Each path is a new rotation, seen through one point. The rows after it are directions, each followed by how far the rotation turns it, in deg/step (0 if it stays put).
Each turn is a multiple of 5 degrees from 10 to 175, or 0.
Each row of a path follows its step; steps can be skipped.
Path 1:
step 0: [ 10 -12  -5 -42  28 -26  26  11 -12 -21  10 -14 -20 -23  -9   6  24  -4
 -20 -30   0   5 -11  21   3  13   1  23  16  12  12  -9   4  -7 -33  -9
  -7 -11 -22   6  -8  11 -33  16  -2  11  21 -16   9]
step 1: [ -5  19   5 -14 -13  41 -10 -35   2   9 -10 -12 -10  -1 -12   1 -22  13
  10 -12  19 -26  -3  29 -17  14   9   9  19  -9  20 -20  16  14  27  24
  -3 -14 -24 -14  -7  -7 -23  16   4  14  40  -3   2]
step 2: [  5   1  -3   8   7 -44   9 -30  -1  41 -27  -6   8   1 -19 -12 -27 -16
  14  23  18 -15  17 -16  -5 -15  -5 -22 -15   8  36 -11  -4   2   9   6
   1   5   8  -4 -11  29  -5 -24  22  15   6 -10  23]
step 3: [  4 -33 -40 -19   9  15   7  -4  -4  -9  12   3  11 -47   2  28  10 -20
 -16 -14  -1  -1   4 -29 -22  -3  -1 -26  -8  12  14   3   3  -7  18  -8
  40  -1   5  11 -24   1   4 -14  17  20 -17   7 -10]
step 5: [ 20  -2 -20  21  17  -1   3  -2 -22  26  12  15  15  28   7  -1  14 -22
  35  -7  10   8  -9   2  36  13  -3 -15   6  17   9  24 -14   8 -18  30
   3 -25   6  18   8   6 -23  11 -14 -34   0 -28  13]
step 6: [ 20 -18  17  -4   0  40 -37  14   5 -22  16  -2   9 -15  13 -15 -23 -22
  14  -4  -6  -3  -7  -4  10 -32 -12 -31  -4 -12  -2 -42  -1  -8  -7 -10
   7  -5 -16  23  19  10 -33  18  -2 -10 -13 -10   2]
step 8: [-19  11 -16  10  10   3  24 -16  15   7   2 -18 -10  24  -6 -15   3 -18
  -1 -34  -6  14 -16 -25 -32 -25 -20  19  -2   5 -28  37   2  11 -23   6
   5 -18  -2   3 -15  13   0  18 -12  34 -13 -15  16]
step 9: [-34  17  20 -11 -10  11  13   6  25  -5  25  -8 -28 -20 -15  10 -20  -2
 -25  -7 -15 -30  11   8 -10  19  -5 -13 -14   0   2  16  33 -20 -33  10
   9  -3 -15   3   8  17  -9   5  21 -32   0 -27  15]
step 10: [ -8  45  11   0  -2  21  27  10 -23  20   1   4   1  11 -17  -9  -1  -3
  19  27  -7 -26 -11  20 -11  26  -5 -32 -14  10  -3   6  -7 -19  52  14
 -19   5  -8  11 -17   7   4  -5  12  -1 -14   8 -21]
step 11: [-22 -17 -14  17  22 -33  -3  23   0  -1 -15  33   3  14  -6 -23 -21 -16
 -20 -12  19  29   3 -22  -7  -5 -15  -8 -40 -12   4  -7  -4 -15  27  11
 -18   6  -3  17 -15 -16 -16   4  13   4 -27  12   3]
Speeds:
[  2  -2   1   6   8   0   2  -5  -1   1  -3   6   7   8   4  -9 -13   4
  -3   7  -2  -6  -9   2   5   6   1  -4   0   2   2 -14   3  -4   8  -7
   5  -7  -7   3   3  -4  -1   2   1   3  -1   2   5]
80
[ -2   0  -3   4   6  -9  -7   4   1  -3   4  -8   5  -6 -10   0  -2   1
   2  -7  -1   5  -5 -16  12  -3  -1   0   0   5   2   3  -1  -8  -4   4
  -5  -8  -8   6  -2  -1   4  -3   3   6   1  -3   2]
125
[  7   4   8   0  -1   7  -1   2  -5  -8   0  -2   5   0   2  -9  -2   2
  -5   2  -5   9 -11   3   1  -9  -7  10   5   4   0   2   4  10  -7  -5
  -3  -1  -1  -1   7  10   0   0  -4  -1   2 -10   0]
45
[ 6 -1  8  4 -1  5  2  3 -7  1  3 -2 -2  2 -6  2  1  2  4  6 -5  1  1  1
  4 -5 11 -7 -7 -4  5 11  5 -8  4  4 -2 -4  1 -7  3 -1 -9 10  3 -1 14 -1
  7]
85
[ -4  -6 -13  -3   3  -3  -4   1  -3  -5   9   6  -1   1   2  -3  -1   5
   4   7  -9  -4   3  -8  -1  -9   3   5  -5  -8  -1  -4   2   7   9  -3
  -6  -1   5  -5  -4  13  -1  -3   5   2  -3   3  -2]
85
[ -1  -8  12  -3   3  -7   0   2  -1   7   1  -5  -9   0  -1 -12  -3   2
   4   1   5  -2   3  -3   4  -6  -4   1  -3  -9   4  -1   5  -2  -4  -4
   2  16  -6   1  -4   1   3   8  -8   2  -4   0  -2]
160
[-1 -4 -7 -7 -2 -1  1 10  6 -2  5  5 -2  5  6 -4  1  7 -4  4  6  8 -3  2
 -7  3  1  3 -3  5  2  3 -5 -2  3 -2 -3  2 -1  8 -4 -8 -1  5 -2 15 12 -6
 -4]
100
[  7   9   0   5  -2   1   5   7  -5   3   3   1   1  10  -2   1  -5   2
   4  -8  10   0  -6  -5  -4   0   1   9  -1  -7   3   0   7   4   0   5
   0   0  -5  -2  -1  -3  -3 -11  -2   1   5  14 -10]
115
Path 2:
step 0: [ 13 -48   4  25  -3  19   3  -1   4  11  25  -3  -2   8 -10 -20  17  29
 -11   3  13  42  20 -21  17 -18 -18   0   3  18   0 -22  -2 -19  16  -6
  32  33  -9 -22 -19   3  -6   1  14  -2   3 -29 -17]
step 1: [ -3 -17 -36  17 -27   4  25  12  13 -15  21   6  11  34  18  34 -20  -9
  -3  -6   6  -2  20   1  16   7 -22  -8  17 -64 -11 -13 -15 -16  16 -19
   0  -5 -12  -2   8 -11  -5   1  -8  10   5 -20   3]
step 2: [-26 -17  13   4 -21  -6  -6   5  23   9  -7 -12  30  14 -37 -12  12 -16
 -10 -20  -6  42 -17  10 -10 -27 -16  -3 -23 -16 -20  19 -22 -19  19 -17
   4 -17  -6 -34 -17   8 -25 -21  14  -6   5   1  16]
step 3: [ -2 -46  34   2 -34  20  22  -3   8 -13   5 -16  -4 -16  24   9 -21  -9
  33  23  -3 -16  -7   8   0  -7 -17   0  15 -16   8   1 -29  -5  14 -20
  13  26  34 -27 -12  -6  18 -14  -1 -10  -5 -17  18]
step 4: [  3  -3 -17 -46 -39  20   7  31   1   2  10  11   9   7  22  -2 -18  -6
 -13   4  -7   1 -16  31   4   6   8  -2 -12  -2  -9  19   5 -44  29 -17
 -23 -10 -15 -13  -1   3  -4  -7  -4  -6   5  41  25]
step 5: [  5  -4  -3  -9 -11   6  21   9  -7  39   2 -29   0 -21  -1 -24  15   2
 -40  32   3   5  -8 -15  -2  17 -23   5 -15  26  32  -3 -34 -12  -6   0
  -2  -2  22 -20 -18  -8   3 -36   9 -17   4 -11  29]
step 6: [  3   6 -30   4 -62  29  -1 -19 -24   3   6  19 -22 -10  20   8  -7  -7
  15  22  -2  11  18 -11  -2  37 -10  13   8  12  13   3  -2 -20  33  -2
   0 -12  15  -5 -13  -8   9  23 -16  32   1  -1  -4]
step 9: [  5 -25  -8 -19   8  14 -14  16  19  27 -20   9  -3 -23  26  -5 -26  24
   1  -9  23  -6  31  16  -3  23  19  22  22 -14 -16   9   4 -20  48 -20
  10  19 -19   2  12 -19  -5  15  -1   4   2  -2 -32]
step 10: [ 15 -23  -6  10  25  14  19   3  27  27  20  -3  -7   1  14  -3 -16 -14
 -53   0  14  20  -6   7  11 -14   3  21 -25 -14  -9 -14 -18 -17 -13  17
 -11 -19 -12  12  -5 -19 -37 -21   4  -3 -29   4 -22]
step 11: [  1 -28  -8   7 -11  20 -11 -16  25  -6   1 -11   9 -31 -30  -5  -4  14
 -11  31  -6  37  37   7 -12  15  -4  19  12 -31 -15 -12   1 -21  -5 -10
   1  10   5   1  -7  29  15 -18  -7  36 -10 -34 -13]
Speeds:
[  3  -3  -9  -3 -13   5  -1   2  -4   1   1  -1   3  -1   1  -3   4  -1
  10   6   2  -4 -11   4  -9   0   4  -7   0  -1   0   6  -1   5  -8   5
 -11   1   4  -4  -8  -1   1  -5   5  -4   7   0  10]
35
[-7  1 -6 -5 -4 10 -7 -5 -4 -1 -1 -3  2 -1 -1  8 -6  4  4 -7 -2 -4  6  7
 -3  7 -4  3  6 -7  2 -9  4  1  7  8 -2 -6 -7 -2  6  5 12 -3 -5 -8 -3  1
  1]
140
[  5  -2  -5   7   1   5  -1  12  -2  -4   2   0   4   4  13  -5  -9  -1
   3  -4  -2 -10   2  -8  -2  -8  -1  11  -2  -2  -3  -2   9   0   1   0
   1  -1   2  -1  -9  -2  -1   6  -9   0   4   7  -2]
125
[ -1   2  -3   0  -2  -7   5  -4  -2   1   0   3   8  -1  -2   7   2  -1
  -9  -8  -2  -6   3   7 -13  -5   4   9  -6   4   8   0  -4  -1   3   5
   6  11  -6  -1  -9   4  -7   3   8  -5  -4   3   2]
140
[  8   1  -7  -2  -5   3   3   9 -13   2  -1   2  -6   5  -9   7   2  -2
 -10   4  -5  11   4  -5   3   0  -2   2   4   4   7  -6   9  -1  -8   2
   2   5  -2   4  -4   3   6  -1  -2   5   4  -4   1]
60
[ -9   9   3  -4  -2  -5   8   1  -5  -5  -3   0   2   6   5  -8  -6   4
 -15   3   4   0  -3   7   3   0   4  -5  -8 -12  -4  -4   1   2  -6   5
   0  -7  -3  -2  -4   3   1  -4   0   1   6   1  -5]
125
